which system made each run:
(in the rows, 128 means zero)
K, path 1 (9 x 32):
[[156 109 177 160 101 109 180 143 167 128 104 122 108  63 109 151 130 120
  188 119 142 166 118 115 106 172 103 125 107 132 144 157]
 [148 121 153 151  64 169 197 161 141  91 145 151  94 105 120 148 118  91
  160 134 125 138 119 171 158 163  74 175  74 106 114 113]
 [114 145 108 119  87 179 168 152 102  90 162 166 110 152 138 124 120 106
  106 131 120 100 144 184 186 124  92 177  91 103 102  76]
 [ 83 150  75  97 148 130 109 114  89 125 143 159 137 178 147 100 130 144
   76 130 122  89 165 139 165  89 132 141 145 113 112  90]
 [ 82 137  94 105 202  75  69  93  93 155 114 131 142 153 139  89 144 161
  103 118 128 105 150  80 115  83 159  92 191 130 141 131]
 [130 118 147 143 172  68  95 100 140 158  92 100 135 122 121 117 137 148
  161 114 142 151 125  56  83 115 147  90 173 144 149 161]
 [169 115 183 162 101 122 150 131 166 123 115 104 106 108 111 146 130 105
  193 125 138 167 104  97  95 155 106 120 126 134 134 163]
 [172 137 159 149  47 175 190 154 153  81 155 129  96 121 111 161 132  81
  167 134 125 152 103 163 144 161  79 164  83 102 113 129]
 [128 158 112 116  76 176 166 152 113  72 180 150 118 158 124 141 132  86
  105 136 116 114 130 183 180 130 103 172  86  95  93  93]]
R, path 2 (9 x 32):
[[161 159 124 126  52 182 113 124 130  82 176 129  88 217 121 134 147  88
  137 145 124 146  89 146 159  94  91 153 118  98  91 124]
 [138 164 102 114  69 183 133 135 110  77 179 141 106 210 132 128 145  99
  100 138 117 121 120 170 179  95 105 165 106  94  83  95]
 [104 159  83 105 110 160 131 127  92 100 164 159 127 185 140 114 130 124
   79 132 119  90 152 164 186  98 115 160 115 108  95  82]
 [ 67 131  78 107 160 115 127 125  89 135 120 175 129 133 145  90 123 160
   84 121 126  86 173 145 168  89 120 143 139 123 130  84]
 [ 66 100 108 135 168 105 131 123  98 154  91 183 117  91 155  80  99 175
  131 116 134  90 166 127 153  99  95 139 141 134 151 102]
 [ 90  81 142 154 145 113 165 139 131 154  78 168 106  52 139  99  91 160
  164 117 143 116 157 124 137 134  81 143 118 139 158 117]
 [122  96 160 159 120 101 203 154 154 141  88 145 117  27 119 144 107 136
  164 116 140 144 152 139 124 178  96 141  99 131 153 130]
 [138 131 159 134 130  82 206 155 155 119 113 124 141  30  97 169 148 111
  137 120 136 156 143 135 108 201 138 118  96 121 139 143]
 [135 160 139 116 159  63 168 132 146 121 131 100 167  68  86 172 168 109
  109 124 128 148 141 108  98 191 181  96 125 118 134 153]]
Q, path 3 (9 x 32):
[[127 191  92  88 153 107 127 118 108  98 169 112 169 165 110 148 169 101
   67 131 108 112 150 126 135 137 184 107 141 102 106 116]
 [ 73 152  76  92 194  79 120 117  86 141 126 153 163 115 125 113 142 149
   65 122 124  95 177 123 143 115 174 109 152 116 133 103]
 [ 71 106 117 126 197  77 139 122 104 164  84 157 143  67 145  96 105 169
  120 110 137  92 178 102 125 127 134 118 152 140 161 112]
 [113  85 160 158 165  78 148 129 139 167  71 130 123  55 135 106 106 162
  178 105 144 131 146  84  97 140 115 109 150 150 168 141]
 [155 107 169 162 133 100 117 119 157 141 100 101 113 114 114 132 130 129
  185 121 145 160 104  73  83 136 119 105 145 143 141 170]
 [165 151 147 137 107 141  80 104 137 119 151  92 117 210 115 135 143  98
  158 138 129 149  87  78 110 104 133 115 152 123 107 159]
 [147 165 104 116 100 162  79 107 112  96 173 121 112 237 131 114 155 105
  116 141 122 125 108 122 151  73 122 130 155 104  99 117]
 [116 146  95 118  95 172 122 123 102 109 156 158 104 210 155  96 118 130
  103 131 124  92 144 155 185  69  92 163 127 111 102  85]
 [ 90 114 115 132 104 152 168 149 106 123 122 185  99 114 147 102 108 139
  127 126 127 102 155 174 178 110  80 169 106 119 125  86]]
Y, path 4 (9 x 32):
[[105 156 102 112 115 136 185 155 108  95 157 151 138 105 122 146 138 108
   83 125 119 109 158 178 172 156 128 156  84  95 109  94]
 [138 158 120 122  72 170 186 157 121  71 177 138 121 127 118 153 136  82
  113 137 114 121 125 184 174 155 103 173  76  91  98 106]
 [159 162 133 129  51 178 169 151 137  73 184 124 108 160 113 161 149  74
  130 142 115 148 103 173 161 145  96 159  83  91  91 126]
 [167 162 132 129  56 174 125 135 139  81 176 119 102 198 111 156 156  78
  144 149 123 155  85 145 150 122 102 148 107  94  92 139]
 [160 149 132 129  82 169  83 109 130  98 164 119  98 221 121 127 151  95
  156 141 128 150  81 112 138  89 100 138 138 111 101 145]
 [145 126 134 140 109 157  67 103 115 115 140 129  93 214 143  95 122 123
  173 132 125 126  89  91 130  69  88 133 166 121 118 142]
 [114  99 132 141 146 117  74 103 116 146 103 144  94 155 142  83 126 151
  174 125 136 125 110  83 119  75  87 118 177 136 147 144]
 [103  90 147 149 172  86 109 111 124 163  74 141 113 101 141  88 112 162
  172 113 144 122 137  78  98 106 104 105 173 148 166 141]
 [106 101 147 145 194  58 132 115 128 167  70 127 137  60 131 105 115 162
  155 104 140 119 157  73  91 145 139  97 164 150 169 141]]
S, path 5 (9 x 32):
[[111 174  89  98 115 146 159 141  99  84 173 148 140 147 122 146 145  97
   71 138 114 105 151 170 174 142 136 155  95  93  97  94]
 [117 154  99 114  79 179 150 148 103  82 173 154 116 180 135 127 127 104
   99 138 116 104 142 180 186 112 101 173  95 103  94  85]
 [123 129 117 134  75 187 145 141 107 104 151 171  94 187 150 106 107 120
  131 133 120  97 140 167 183  91  68 179 109 115 104  83]
 [109 104 116 143 106 165 114 122 110 134 114 173  84 171 155  77  99 147
  148 126 134 101 138 135 168  74  66 161 133 127 125  96]
 [ 93 100 116 136 153 127  77 105 104 146 106 155 101 169 157  71 112 157
  148 123 136 108 127 100 136  63  88 129 171 133 142 120]
 [120 121 123 134 163 107  60  93 112 151 113 127 118 180 138  92 132 146
  156 126 133 123 115  69 110  71 121 101 182 134 139 143]
 [155 132 151 143 142 104  79  95 138 141 120  89 124 178 123 122 139 124
  158 127 137 143 104  55  90 106 137  99 172 134 131 160]
 [171 132 165 146 123 104 115 110 154 126 127  85 131 141 106 150 143 102
  165 128 135 159  98  67  87 147 140 108 142 134 126 169]
 [155 131 169 146 125  92 163 132 161 124 118  93 134  74  91 166 150 105
  162 124 132 171 114  97  87 181 141 110 118 124 136 170]]
V, path 6 (9 x 32):
[[176 127 161 152  81 159 108 119 149 108 146 110  94 187 118 134 130 100
  184 137 131 157  81  99 119 115  91 134 132 120 113 157]
 [156 140 139 136 130 130  66  97 130 127 133  99 118 207 125 121 136 111
  161 133 132 140  93  66 104  96 129 110 168 127 121 159]
 [128 148 116 116 173  77  76  91 124 138 121  88 152 170 123 118 154 133
  114 121 129 127 127  67  97 108 170  90 179 131 127 151]
 [119 174 104  98 182  63 112 107 118 124 132  87 180 134 116 140 168 128
   78 123 123 121 151  93 101 136 203  83 160 120 122 135]
 [130 190 101  91 143 104 151 133 111  99 167 115 168 146 105 163 165 102
   62 128 109 121 157 139 134 151 186 113 124 103 106 111]
 [115 175  88  98 107 150 151 140  97  81 180 144 138 163 121 143 149  97
   74 137 112 105 145 170 172 131 135 152 103  89  95  98]
 [112 154  98 118  91 173 145 138  99  95 162 164 112 180 147 116 120 119
   99 133 121  95 150 175 186  99  98 174 109 105  97  77]
 [ 86 112 102 131 120 144 141 134 103 131 113 184  98 142 152  85 107 157
  121 123 135  96 160 156 175  87  83 160 127 124 125  80]
 [ 74  84 120 140 157 110 143 131 109 153  87 184 106  78 150  83  95 166
  149 120 137  99 160 130 147 113  87 145 135 133 159 107]]

runs to name:
path 7 (6 x 32):
[[ 75 151  80 102 140 126 152 134  92 112 142 166 139 125 134 113 134 137
   70 127 118  91 171 165 173 117 127 146 114 105 113  83]
 [ 71 113 119 131 155 106 187 147 117 137  99 172 132  44 134 114 111 152
  119 118 130 104 180 152 150 151 109 145 111 124 148  96]
 [117 101 162 153 149  82 193 145 148 149  83 134 132  25 114 140 114 139
  155 112 142 138 154 116 110 185 118 120 115 138 157 141]
 [149 127 163 142 145  76 143 127 157 127 114  94 140  74  93 158 151 112
  159 120 136 172 116  88  79 180 153  96 131 126 140 174]
 [163 164 140 123 139 100 103 101 141 121 147  72 156 172 110 151 153 102
  125 129 128 147 109  74  98 133 174  99 146 118 113 165]
 [123 174  94  98 159 117  64  93  97 114 161 112 150 218 132 115 154 114
   90 129 112 110 124  96 123  83 163 101 174 110 108 129]]
 => Q
path 8 (6 x 32):
[[111 152  98 119  90 177 154 145 102  92 164 163 114 170 141 120 117 109
   96 134 119  99 147 177 192 108  99 176  98 102  99  78]
 [ 89 128 108 122 114 137 193 160 110 110 129 178 123  68 129 129 119 124
  108 121 129 113 159 183 171 144 101 162  88 107 125  90]
 [115 120 145 143 123  98 221 159 150 123 107 142 130  29 108 155 122 126
  133 120 143 137 161 157 134 192 120 144  81 121 138 115]
 [140 142 154 127 136  76 190 142 156 120 122 105 151  48  89 176 160 103
  128 120 130 162 136 122  97 201 157 107 109 115 137 149]
 [148 171 131 111 156  73 138 120 144 116 141  87 167 109  94 171 165 100
  103 125 125 143 130  93  90 171 190  94 136 116 123 160]
 [124 169 105  98 184  74 101 100 112 126 132  86 172 151 121 131 161 133
   76 119 122 113 147  87 106 125 195  83 164 120 117 136]]
 => Q
path 9 (6 x 32):
[[143 125 153 140 159  70 107 104 153 144 103  89 140 113 106 139 148 126
  158 121 140 155 113  58  79 140 156  88 163 138 141 172]
 [176 131 178 156  91 123 176 138 170 112 125 105 115  93 101 170 139  93
  177 129 133 167 105 116 105 178 116 128 106 119 129 160]
 [155 145 150 143  63 163 206 163 141  80 154 130 109 104 113 164 127  83
  142 130 121 142 123 173 148 176  93 168  76 102 108 118]
 [106 154 101 112 104 154 173 151 105  90 167 158 129 133 130 139 129 103
   86 133 114 101 150 182 181 137 118 169  87  93 101  86]
 [ 72 154  71  93 169 104 120 121  87 131 137 165 151 137 130 107 144 147
   67 130 118  93 172 139 162 107 152 124 142 113 123  91]
 [ 80 128 102 112 211  64  92 101  98 162  99 129 154 116 137  93 133 170
  104 111 131 101 163  78 111 102 161  91 181 136 146 123]]
 => K
